[[ -5 -44  60 -37  36   3 -37]
 [-37 -56  82 -50   0  -7 -82]
 [-64 -21  46 -27 -23 -25 -93]
 [-32 -47  68   0  17  -5 -69]
 [ 72 -46  24 -22  70   0  61]]
=>
[[-64 -21  46 -27 -23 -25 -93]
 [ -5 -44  60 -37  36   3 -37]
 [ 72 -46  24 -22  70   0  61]
 [-32 -47  68   0  17  -5 -69]
 [-37 -56  82 -50   0  -7 -82]]

[[ 11  -4 -22 -21 -33 -14   0  46  21]
 [  8  12  -6 -14  27   6   3 -27   2]
 [-31 -44  30 -20  -6 -10 -19  66  33]
 [-17 -50  27  10  -7  -6  -1  96 -43]]
=>
[[  8  12  -6 -14  27   6   3 -27   2]
 [ 11  -4 -22 -21 -33 -14   0  46  21]
 [-31 -44  30 -20  -6 -10 -19  66  33]
 [-17 -50  27  10  -7  -6  -1  96 -43]]

[[ 91 -28  29 -16 -91  33 -32  15  55 -28  93]
 [ 63 -12  91 -49 -50  59 -14  16  32 -72 -33]
 [ 77 -25 -73 -41  39  67  -3  60 -56 -22 -22]]
=>
[[ 63 -12  91 -49 -50  59 -14  16  32 -72 -33]
 [ 77 -25 -73 -41  39  67  -3  60 -56 -22 -22]
 [ 91 -28  29 -16 -91  33 -32  15  55 -28  93]]

[[-98  28  50 -31  -7  29]
 [-57  35  28 -41   7  23]
 [-82   9  34   1 -13  17]]
=>
[[-57  35  28 -41   7  23]
 [-98  28  50 -31  -7  29]
 [-82   9  34   1 -13  17]]

[[ 10 -29 -31  27  18  48 -43  34 -18]
 [-47  -5  14  -6  63 -15  86  48 -39]]
=>
[[-47  -5  14  -6  63 -15  86  48 -39]
 [ 10 -29 -31  27  18  48 -43  34 -18]]

[[ -37  -26  -11  -36  -97   -6  -44   23]
 [  54  -34   36   26   -4  -25  -12  -88]
 [ -16   83  -36   24   50    9    0   40]
 [  -8   16   -1  -14    8   20   79   72]
 [  34   21   15   18 -102  -34   17   -5]
 [  24  -73   39  -16   37   12   50  -26]
 [ -40   58  -36  -11  -24   11   11   83]
 [ -72  -14  -37  -42   18   28  -55   42]
 [ -24    4  -10  -25  -99   -7   -1   50]
 [ -30    1   -8  -34  -11   25   66   88]
 [  -9  -89   25  -41  -38    5   -5  -17]]
=>
[[ -16   83  -36   24   50    9    0   40]
 [ -40   58  -36  -11  -24   11   11   83]
 [  34   21   15   18 -102  -34   17   -5]
 [  -8   16   -1  -14    8   20   79   72]
 [ -24    4  -10  -25  -99   -7   -1   50]
 [ -30    1   -8  -34  -11   25   66   88]
 [ -72  -14  -37  -42   18   28  -55   42]
 [ -37  -26  -11  -36  -97   -6  -44   23]
 [  54  -34   36   26   -4  -25  -12  -88]
 [  24  -73   39  -16   37   12   50  -26]
 [  -9  -89   25  -41  -38    5   -5  -17]]

[[ -8 -52]
 [ 50  41]
 [ -3 -83]
 [ 16  82]
 [ 16 -21]
 [-22  51]
 [ -3  31]
 [-36 -11]]
=>
[[ 16  82]
 [-22  51]
 [ 50  41]
 [ -3  31]
 [-36 -11]
 [ 16 -21]
 [ -8 -52]
 [ -3 -83]]

[[  4  -2 -39  -1  81  53]
 [ 17  41  -1  -5  85  37]
 [  1 -15 -46   0  74  53]
 [ 15  32  -9  -5  88  42]
 [ 12  22 -20  -4  89  46]
 [ 19  53  16  -7  70  22]
 [  8  10 -29  -3  86  50]
 [ 19  56  24  -7  60  15]
 [ 18  48   8  -7  78  29]]
=>
[[ 19  56  24  -7  60  15]
 [ 19  53  16  -7  70  22]
 [ 18  48   8  -7  78  29]
 [ 17  41  -1  -5  85  37]
 [ 15  32  -9  -5  88  42]
 [ 12  22 -20  -4  89  46]
 [  8  10 -29  -3  86  50]
 [  4  -2 -39  -1  81  53]
 [  1 -15 -46   0  74  53]]
---
[[ 40 -68 -78 -53 -36  14  19 -56 -55  81  60  27  44  15 -52  -6]
 [ 44 -32 -56 -22   1  16   8 -23  -8  69  23 -11  35  17 -20   1]
 [ 12  30  20   5  24 -14   9  19  23  -2   8   4 -13   2   3  19]]
=>
[[ 12  30  20   5  24 -14   9  19  23  -2   8   4 -13   2   3  19]
 [ 44 -32 -56 -22   1  16   8 -23  -8  69  23 -11  35  17 -20   1]
 [ 40 -68 -78 -53 -36  14  19 -56 -55  81  60  27  44  15 -52  -6]]

[[ -8   8 -88 -21 -23   4  29   5  -2 -83 -29   2   8]
 [-59   6  62   2  13   3 -16   3  -2  50  27  20   9]
 [-45   8   8  33   8 -80   4 -39   4   3  62  -4   4]]
=>
[[-59   6  62   2  13   3 -16   3  -2  50  27  20   9]
 [-45   8   8  33   8 -80   4 -39   4   3  62  -4   4]
 [ -8   8 -88 -21 -23   4  29   5  -2 -83 -29   2   8]]

[[ -90   35  -61    5   53 -103   10   -3   33   35]
 [ -51   11  -36  -16   77  -72  -17   15   12   28]
 [ -38   11  -33   -3  -12  -20   -5    2   -4  -25]]
=>
[[ -38   11  -33   -3  -12  -20   -5    2   -4  -25]
 [ -51   11  -36  -16   77  -72  -17   15   12   28]
 [ -90   35  -61    5   53 -103   10   -3   33   35]]

[[ 36 -38  48  39  42  45  39 -19  13 -35]
 [ 49  26 -22  55 -13 -24  52 -38  29  18]
 [ 71   6   9  98  11   7  79 -72  30  -1]
 [ -5 -88  83   6  73  66  -1  12 -20 -64]
 [ 20 -44  10  20  13   5  25 -46 -10 -35]
 [-34  40 -23 -34 -23 -20 -33  49  -4  34]
 [ 30  41 -52  28 -45 -48  31 -36  25  32]
 [-38 -76  33 -40  27  33 -39  19 -31 -61]]
=>
[[ -5 -88  83   6  73  66  -1  12 -20 -64]
 [ 36 -38  48  39  42  45  39 -19  13 -35]
 [-38 -76  33 -40  27  33 -39  19 -31 -61]
 [ 20 -44  10  20  13   5  25 -46 -10 -35]
 [ 71   6   9  98  11   7  79 -72  30  -1]
 [ 49  26 -22  55 -13 -24  52 -38  29  18]
 [-34  40 -23 -34 -23 -20 -33  49  -4  34]
 [ 30  41 -52  28 -45 -48  31 -36  25  32]]

[[   3   70   79  -76  -18    3   60 -101   -4]
 [   6   32   39  -28   -5   -2   25  -42    3]
 [  50   23   64   39   21  -36   -4   -8   53]
 [ -30  -33  -64   -6  -51   52  -29    6  -14]
 [ -45   11  -24  -77  -59   55   20  -62  -38]
 [  11  -58  -60   68  -38   29  -74   47   40]
 [  25   -8   11   38    6  -13  -22   15   33]
 [ -43  -23  -62  -37  -65   64  -15  -20  -27]
 [ -20  -10  -28  -18  -30   30   -6  -11  -13]]
=>
[[   3   70   79  -76  -18    3   60 -101   -4]
 [  50   23   64   39   21  -36   -4   -8   53]
 [   6   32   39  -28   -5   -2   25  -42    3]
 [  25   -8   11   38    6  -13  -22   15   33]
 [ -45   11  -24  -77  -59   55   20  -62  -38]
 [ -20  -10  -28  -18  -30   30   -6  -11  -13]
 [  11  -58  -60   68  -38   29  -74   47   40]
 [ -43  -23  -62  -37  -65   64  -15  -20  -27]
 [ -30  -33  -64   -6  -51   52  -29    6  -14]]

[[-11  15  34 -12 -33 -17 -18  13  31 -40]
 [-49  70   5 -60  -7 -72 -22  58   5  -2]
 [ -4   2 -80  -1  73   6  21  -2 -93 105]
 [-28  29 -15 -31  16 -38  -9  29 -17  18]
 [ 33 -34  12  39 -10  43  14 -36  11 -16]
 [-33  31  15 -34 -18 -32 -24  24  15 -15]]
=>
[[-11  15  34 -12 -33 -17 -18  13  31 -40]
 [-33  31  15 -34 -18 -32 -24  24  15 -15]
 [ 33 -34  12  39 -10  43  14 -36  11 -16]
 [-49  70   5 -60  -7 -72 -22  58   5  -2]
 [-28  29 -15 -31  16 -38  -9  29 -17  18]
 [ -4   2 -80  -1  73   6  21  -2 -93 105]]

[[  -6    2  -50  -92]
 [  -9   17   21  -51]
 [  -5   21   19  -54]
 [ -26   16  -41 -101]
 [   0  -42  -36  -43]
 [  -3  -11   12    4]]
=>
[[  -9   17   21  -51]
 [  -5   21   19  -54]
 [  -3  -11   12    4]
 [   0  -42  -36  -43]
 [ -26   16  -41 -101]
 [  -6    2  -50  -92]]

[[ -4   7 -26 -16  11 -27  61  46 -23  26  30   0  45  13  28 -24]
 [ 10  53 -47   9 -37 -34 -21  32   8  37 -30  53  32  48   6  32]
 [-10  11 -51 -31  11 -51  92  72 -41  41  41   1  72  21  41 -41]
 [  0 -42  55   1  49  43  36 -18   1 -24  43 -42 -18 -36   6 -24]
 [  0 -66  85   0  75  66  57 -28   0 -38  67 -66 -28 -57  10 -38]]
=>
[[  0 -66  85   0  75  66  57 -28   0 -38  67 -66 -28 -57  10 -38]
 [  0 -42  55   1  49  43  36 -18   1 -24  43 -42 -18 -36   6 -24]
 [ -4   7 -26 -16  11 -27  61  46 -23  26  30   0  45  13  28 -24]
 [ 10  53 -47   9 -37 -34 -21  32   8  37 -30  53  32  48   6  32]
 [-10  11 -51 -31  11 -51  92  72 -41  41  41   1  72  21  41 -41]]
